Rotation paths and how fast each direction turns (deg/step)
Each turn is a multiple of 5 degrees from 10 to 175, or 0.
Each row of a path follows its step; steps can be skipped.
path 1
step 0: |  -2 | -14 | -14 |  -8 |  10 |   5 |   1 |  14 | -12 |   4 |  -6 |   0 |  -2 |  13 |   1 |   5 |  10 |  -6 |  -1 | -11 |  12 |  -2 | -21 |  -8 |  10 |   1 |   0 |  -7 |
step 1: |   7 |  -4 |   2 |  10 |   5 |   9 |  10 |  -7 |   6 |  16 |  -4 | -10 |   2 |  -8 |  -9 |  -9 |   0 |  -2 |  15 | -20 |  10 |   1 |  -5 |   5 |   3 |  -3 |  11 |  17 |
step 2: | -22 |   6 |   0 |   8 | -11 |  -8 |   3 |  -2 | -16 |  -1 |   6 |   1 |  -9 |   3 |  -3 |  -6 |  10 |  -6 |  13 |  -9 |  -9 |   9 |  -7 |   4 |   6 |  -3 |  18 |  -8 |
step 3: |   1 |   2 |   3 | -29 |   1 |  -6 |   4 |  -4 |  -7 |   2 |   8 |  -2 |   1 |  11 |  -6 | -16 |  13 |   3 |   7 |  -7 |  16 |   3 |  -9 | -10 |  -2 |   1 |  -7 |   5 |
step 4: |   6 | -12 |   2 |  12 |  -7 |  -2 |   6 |  -6 | -13 |  13 | -16 |  -8 |   4 |   8 |   6 |   5 |   7 |  -4 |   3 | -10 |  14 | -12 | -15 |   2 |  13 |  -7 |  -3 |  -5 |
step 5: |   2 |   1 |   4 |   2 |  13 |   9 |   0 |   4 |  -3 |   2 |   9 |  -1 | -19 |   0 |  -5 |   0 |   2 |  -8 |  21 |  -1 |  14 |   8 |  -9 |  13 |   9 |  -6 |  17 |   9 |
step 6: | -23 |   1 |  -7 |  -3 |  -5 |  -2 |   5 |   1 |   5 |  10 |   2 |   1 |   4 |   5 |  -7 |  -7 |  12 |  -9 |  13 | -15 |  -5 |  -2 | -17 |  -7 |  -1 |  18 |   4 |  -2 |
step 7: |   5 | -10 |  -7 |  -7 |  -1 |  -4 |   4 | -13 | -17 |  -1 |   4 |  -8 |   1 |   4 |   0 | -14 |   8 |   3 |  -3 | -21 |  13 |   0 |   2 | -12 |  -3 | -16 |  12 |   5 |
step 8: |  12 |  11 |  18 |   6 |  -7 |  -8 |   8 |   5 | -14 |   5 | -10 |  -9 |  -5 |   7 |   1 |  -6 |   5 |   0 |  20 |  -6 |   0 |   4 | -14 |   6 |  12 |  -3 |  -3 |  -5 |
step 9: | -20 |  -4 |  -3 | -13 |   8 |   2 |   8 |   4 |  -6 |  12 |   8 |   3 |  -8 |   5 |  -3 |  10 |   7 |  -1 |   5 |   5 |  16 |   4 | -14 |   0 |  20 |  -4 |   5 |   8 |
Directions:
|  1 |  0 |  2 | -1 |  1 |  5 | -6 |  6 | -6 | -1 |  1 |  0 | -3 | -1 |  0 | -4 | -1 | -6 |  3 | -1 | -1 |  6 |  2 |  1 | -2 |  1 | -5 | -7 |
130
|  6 | -1 |  2 |  8 |  1 | -1 | -1 | -3 | -1 | -1 | -1 |  1 |  3 |  1 | -5 | -3 |  2 | -3 |  4 |  4 | -2 | -1 |  6 | -3 |  7 | -3 |  3 |  0 |
115
|  1 | -4 |  1 | -2 |  4 |  7 |  0 |  1 |  3 |  0 | -4 | -1 | -1 |  0 | -3 |  9 | -2 | -7 |  0 |  3 |  0 |  0 | -5 |  3 |  4 |  0 |  1 |  3 |
80
| -2 | -3 | -4 |  2 | -2 |  3 |  9 |  3 |  1 |  6 |  1 | -1 | -5 | -5 | -4 | -1 | -2 |  3 |  3 |  6 |  2 |  0 |  3 |  1 | -1 |  2 |  2 | -5 |
90
path 2
step 0: |   7 | -16 |   5 |   2 | -15 |  13 |   9 |   1 |  -1 |  -2 |   2 |  -5 |   1 | -18 | -17 |   7 |  -9 | -10 |  11 |  19 |   8 |  -5 |   8 |  -7 |   2 |   3 |  -1 |   0 |
step 1: |  -4 |   2 |  -3 |   9 |  -4 |  -8 |   2 |   1 |   6 |  14 |  -3 | -10 | -23 |  -3 |   8 | -15 | -10 |  -4 |   2 |  -7 |  17 |   2 | -20 |   7 |   8 |   0 |  -6 |  -4 |
step 2: |   4 |   3 |   6 | -16 |  -8 |  -3 | -25 |  11 |  16 |   0 |  -2 |   3 |  -4 |  15 |   5 |   3 |  -4 |   5 |  15 |   0 |  -5 |  -9 |  12 |  -2 |   2 |  -9 |  -1 |  11 |
step 3: |  -7 | -13 |  -9 |  -7 |   3 |  -9 |  -7 | -13 | -16 |  -8 |  10 |  -2 |  -4 |   9 |   1 |   8 |  12 |  -2 |   4 |  -6 |  -9 |  -1 |  -8 |  15 | -18 |   2 |  -6 | -16 |
step 4: |  17 |   5 |  -8 |  -9 |  -5 |   0 |  -2 |  -4 |  -2 |  12 |   1 |  14 |  14 | -13 | -13 |  14 |  -7 |  -4 | -22 |  -8 |  -7 |  -5 |  -8 |  -5 |   2 |  -4 |  -1 |   5 |
step 5: |  -8 |   3 |  -3 |   1 |   9 |   7 |  13 |  10 | -12 |   7 | -15 | -14 |  -3 |  -1 | -19 |   2 |   1 |  -7 |  14 |  12 |   5 |   2 | -11 | -13 |  -7 |  -8 |   9 |   1 |
step 6: | -11 |   4 |  16 |  -3 |  -1 | -10 |   0 |  -6 |  -2 |   1 |  16 |  -7 |  -4 |  12 |  -9 |  -8 | -20 |   1 |  -4 |  -4 |  14 |   3 |   0 |   2 |  25 |   1 |   1 |   8 |
step 7: |  -4 |  15 | -12 |   1 |  -2 |   5 | -16 | -21 |   5 |   0 |  -3 |  -3 |  -5 |   8 |  18 |   9 |  10 |  12 |   9 |   9 |   9 |  -1 |   7 |  -2 |  -4 | -11 |   3 |   6 |
step 8: |   7 |   7 |  -1 |  -6 |   2 |  12 |  -7 |  -3 | -14 | -13 |  18 |  12 |  -2 |   6 |  -1 | -11 |   0 |  -6 |   2 | -10 |  -8 | -10 |   2 | -12 | -12 |  17 |  -8 | -11 |
step 9: |   2 |   4 |  -8 |  13 |  -2 |   6 |   5 |   0 |   3 |   0 |  -7 |   1 |  11 | -18 |  -4 |  22 |  -4 |  -3 |   6 | -16 |  -7 |  -9 |  -5 |   5 |  10 |  -1 |  15 | -17 |
Directions:
|  4 | -2 | -3 |  2 | -6 |  2 | -1 | -2 | -4 |  0 |  7 |  2 |  0 |  1 |  0 |  3 |  5 |  3 | -8 |  4 |  2 | -2 |  2 | -3 | -6 |  1 |  1 | -3 |
85
| -1 |  1 |  4 | -1 |  0 |  5 | -5 | -3 |  3 |  0 | -2 | -3 | -6 |  1 |  3 | -2 | -3 |  4 |  0 |  4 |  8 |  1 |  2 | -3 |  3 |  1 | -6 | -5 |
65
| -5 |  2 | -2 | -8 | -1 |  4 |  0 |  2 |  0 |  2 | -4 | -3 |  2 | -5 |  0 |  0 |  4 | -1 |  3 |  4 |  2 | -4 |  8 |  1 | -5 |  1 |  2 |  3 |
145
path 3
step 0: |  16 |  -2 |  -2 |  -6 |   1 |  -8 |   0 |  -3 |  -1 | -23 |  -5 | -11 |   0 |  -1 |   0 |   6 |  -5 | -10 |   4 |  -8 |   9 |  17 |  -1 |  -2 |   8 |  -2 |  17 |  -9 |
step 1: |   4 |  -3 |   0 |  -9 |  17 | -12 |   2 |  -1 |   2 | -11 |  -5 |   9 |   6 | -19 |  -7 |  16 |  -5 |  11 |  -3 | -18 |   3 | -10 |   0 |  -3 |   6 |  -4 |  -7 |  -5 |
step 2: |   5 |   5 |   6 |   6 |   0 |  -8 | -16 |   0 |  15 |   1 |   8 |  -9 |  -6 | -15 | -11 |  -4 | -10 | -14 |  -5 |  -2 |   7 |  -6 |  -5 |  -4 |   9 |  -9 | -17 |   1 |
step 3: |  11 |   6 |  -1 |  -6 |  -2 | -12 | -10 |   1 |  -2 |   8 |   3 |  -6 |   1 |   7 | -18 | -12 |   7 |   8 | -12 |  -2 |   5 |  -6 |   7 | -12 |  16 |  13 |   5 |   3 |
step 4: |   4 |  -9 |   0 |   3 | -24 |  -9 |   4 | -17 |  -9 |  -7 |   6 |  -1 |   7 | -12 |  -7 |  -1 |   6 |  -8 |   4 | -11 |  -2 |  -5 |   3 |  -7 |   1 |  11 |   2 |  12 |
step 5: |   0 |   5 |  -2 |  -1 |   1 |  13 |  12 |  -2 | -14 |   2 |  11 |   9 |   9 | -18 |   2 | -12 |  -2 |   6 |  -2 |   4 |  13 | -12 |   5 |   4 |   7 |   4 | -15 |  10 |
step 6: |   0 |   6 |  -6 |  -5 |  -1 |   8 |  -2 |  -9 |   4 |   7 |   1 |   8 |   4 |  -2 |   8 | -21 | -12 | -27 |  -7 |   8 |   2 |   8 |   5 |  -4 |   4 |   9 |   2 |   2 |
step 7: |  -9 |   8 | -12 | -18 |   3 |   4 |  18 | -10 |  -2 |   1 | -10 |   3 |   7 |  14 |  -3 |  -2 |   9 |  -2 |   0 |  -3 |  -8 |   5 |   8 | -17 |   6 |   3 |  -8 |  -2 |
step 8: |  -6 |  -2 |   3 |   5 | -14 |  12 |  10 |  -6 |  -3 |  13 | -13 |  -2 |  -4 |  -2 |   8 |  19 | -10 | -10 |   6 |  -9 |  -8 |   2 |   5 |   2 |   9 |  -3 | -15 |   4 |
step 9: |  -7 |  10 |   4 |   6 |  10 |   3 |   9 |  18 |  -5 |  10 |  -8 |  -2 |  -1 |   4 |  -6 |   8 | -10 |   0 |  -4 |  22 |   0 |   3 |  11 |   1 |   9 |  -4 |   0 |  17 |
Directions:
| -4 | -2 | -2 | -2 |  0 |  2 |  0 | -2 |  3 |  1 |  1 | -5 | -8 |  5 | -3 | -7 |  5 | -1 | -4 | -6 |  0 |  3 |  3 | -1 |  1 |  1 |  1 | -3 |
95
|  1 |  0 | -1 |  3 |  3 |  0 | -6 |  6 | -1 | -1 |  4 |  0 |  2 |  7 |  1 | -2 | -4 | -3 |  0 |  5 |  2 |  5 |  1 | -4 |  6 |  5 |  4 | -1 |
110
| -3 | -1 | -1 |  2 | -7 |  0 | -1 |  2 | -3 | -4 | -2 | -5 | -1 | -2 |  0 | -2 | -2 |  6 | -4 |  5 |  2 | -2 |  1 |  1 | -5 |  7 |  2 |  5 |
60
| -1 |  1 | -7 |  2 | -2 |  6 |  9 | -1 |  5 |  0 | -5 |  2 | -2 |  2 |  5 | -1 | -4 |  3 |  2 |  3 | -3 |  5 | -2 |  0 |  3 |  0 |  1 |  2 |
35
